In the rows, zero is written as 128.
Turns in one plane each, and the order they were made in; the first pair answered
seg:
132 134 126 135 120 129 143 135 129 117 111 132 142 99 140 108 146 129
 141 124 126 135 113 125 144 132 112 110 104 162 124 132 120 149 116 |-> 117 127 131 141 126 128 126 111 116 95 121 147 152 133 126 133 137 128
 141 92 141 107 139 119 133 125 111 125 122 141 112 147 123 140 118
117 128 152 117 123 145 137 129 127 94 116 150 146 118 115 135 106 147
 123 135 172 103 139 120 110 118 144 141 120 118 106 124 119 78 116 |-> 134 133 148 118 122 152 159 150 144 116 113 128 144 94 133 114 111 147
 128 169 160 132 110 122 126 124 138 129 107 129 115 113 119 85 110
130 120 137 116 147 136 146 114 139 112 121 120 135 107 93 119 125 138
 151 132 140 120 116 123 121 114 125 129 139 130 146 122 138 148 136 |-> 139 121 132 111 148 138 145 118 141 118 126 128 128 104 98 115 127 139
 149 131 135 120 117 128 121 114 121 134 130 128 139 121 135 151 137
nom:
121 139 88 152 104 149 134 141 157 223 132 89 159 153 151 173 146 90 143
 87 122 165 41 128 137 168 111 131 109 96 165 80 146 137 108 |-> 125 140 81 156 94 147 141 149 127 195 120 112 154 136 166 137 183 91 160
 73 113 153 62 138 135 161 92 100 61 146 142 92 153 181 91
115 102 130 134 131 118 150 162 112 96 110 103 124 124 121 108 155 110
 127 125 140 112 143 128 132 121 124 114 113 141 145 151 144 159 126 |-> 117 99 130 120 142 115 141 155 116 102 114 92 104 134 117 113 140 121
 118 133 140 110 158 127 127 114 138 132 129 120 152 148 156 142 141
115 139 136 103 123 134 118 108 114 92 129 153 121 139 138 134 126 129
 148 127 148 109 136 127 141 121 185 156 136 158 94 132 160 119 170 |-> 115 136 142 110 121 134 117 111 128 101 141 149 131 146 132 155 117 133
 145 133 149 115 119 119 149 127 194 168 151 147 105 128 157 100 172
dibir:
139 98 126 146 104 140 122 117 113 133 113 140 159 169 124 185 146 62
 152 100 105 103 132 140 117 175 110 124 173 143 111 162 126 139 119 |-> 140 98 116 145 100 133 126 124 105 127 110 137 157 169 132 172 158 62
 149 102 107 96 132 141 113 169 106 108 155 146 110 169 124 150 118
142 127 119 149 124 148 140 132 138 201 133 124 174 134 117 167 147 75
 113 186 92 165 87 138 150 153 100 140 168 105 172 127 126 136 104 |-> 142 129 129 163 109 142 139 124 128 179 138 131 199 129 107 180 142 87
 120 172 98 175 81 129 148 157 93 130 163 106 153 139 117 158 102
115 127 121 177 104 106 121 108 123 115 130 140 192 164 155 184 128 85
 147 74 129 128 112 109 119 153 98 112 154 124 110 151 113 161 103 |-> 124 125 102 166 104 107 133 126 100 105 120 153 165 156 166 150 163 80
 149 79 130 117 130 127 120 143 92 99 119 153 110 145 124 180 99
90 127 144 166 155 136 162 126 142 101 155 158 180 111 110 152 171 121
 143 122 118 139 117 134 110 137 116 140 147 146 122 150 95 125 116 |-> 95 126 130 157 162 137 168 142 133 96 151 167 157 108 119 131 194 113
 147 124 114 129 124 147 113 134 118 134 132 161 120 144 102 135 108
Pairs:
Each pair is two turns apart.
112 112 136 101 123 131 136 104 107 90 123 174 117 171 114 120 124 135
 122 142 145 92 163 134 93 114 131 134 127 116 116 114 180 121 151 |-> 101 114 156 124 111 126 133 86 121 91 134 173 150 172 97 143 102 148 125
 129 141 114 137 119 105 127 129 127 145 90 104 123 155 115 154 : nom dibir
130 128 165 98 128 134 129 105 106 92 134 120 126 124 120 136 72 141 121
 87 146 120 159 137 114 90 125 142 143 87 117 122 131 102 137 |-> 134 126 151 98 120 135 132 108 82 76 125 135 119 113 136 106 97 136 129
 82 141 113 178 148 110 80 121 121 113 116 105 127 130 137 130 : dibir dibir
179 122 119 168 131 125 142 153 169 147 117 118 140 117 159 117 189 105
 102 164 104 145 111 171 130 146 101 74 68 177 120 82 111 137 79 |-> 172 124 128 165 147 124 136 141 203 179 141 85 135 137 139 159 148 99 85
 178 108 152 96 154 134 162 123 108 123 126 143 64 114 85 103 : dibir dibir
142 125 152 136 128 111 140 133 178 116 121 97 132 115 107 141 103 147
 138 121 159 154 80 105 149 139 166 125 151 82 174 145 121 126 111 |-> 144 126 139 139 114 113 155 146 145 96 101 120 137 99 132 104 152 137
 153 114 151 152 78 119 157 140 139 84 108 123 161 156 117 176 88 : nom dibir
131 122 134 92 145 134 120 142 127 145 132 129 90 122 118 99 99 148 114
 150 141 137 142 140 108 102 161 158 127 124 128 129 146 117 141 |-> 122 124 166 113 131 121 119 120 128 129 137 134 126 115 104 124 83 168
 114 122 143 159 132 126 113 113 152 151 143 113 105 154 123 130 135 : dibir dibir
124 141 98 95 150 156 98 132 108 141 128 114 89 169 95 137 121 72 125
 110 136 89 175 140 100 133 148 168 169 110 125 121 161 93 143 |-> 114 144 155 135 119 136 92 85 101 108 136 137 163 155 89 173 97 109 140
 56 150 111 147 117 110 142 127 143 176 97 82 165 122 121 129 : dibir dibir
131 141 93 138 153 118 131 172 70 136 123 140 152 149 158 88 179 93 134
 114 120 101 143 136 131 127 73 136 103 195 129 156 109 179 114 |-> 138 140 72 109 180 129 119 176 106 173 134 100 115 174 151 108 154 73
 117 146 118 95 141 138 125 125 104 176 145 154 169 116 130 124 136 : dibir nom
160 144 124 115 113 149 150 169 131 126 148 112 71 97 154 79 101 138 95
 160 117 189 90 169 130 131 123 108 126 93 164 123 135 127 162 |-> 150 147 155 129 106 138 142 146 141 113 157 111 101 94 142 106 77 157 93
 137 126 208 80 151 141 143 115 106 146 77 146 135 113 120 164 : dibir dibir
134 128 133 94 151 144 117 141 148 155 154 94 76 99 110 113 105 139 115
 169 131 144 150 121 127 102 168 157 144 103 142 101 142 91 158 |-> 122 119 128 92 156 139 108 122 136 141 157 105 80 116 103 127 94 138 116
 150 143 124 175 120 111 97 174 167 154 93 138 111 142 83 157 : seg seg
129 115 99 100 149 126 82 128 123 127 144 131 86 142 147 131 145 113 130
 119 102 96 166 140 150 133 152 145 126 136 118 127 153 131 163 |-> 120 127 131 123 144 115 71 103 138 111 155 127 122 143 132 162 108 129
 124 98 109 116 145 126 156 148 158 154 147 112 107 142 131 125 168 : dibir dibir
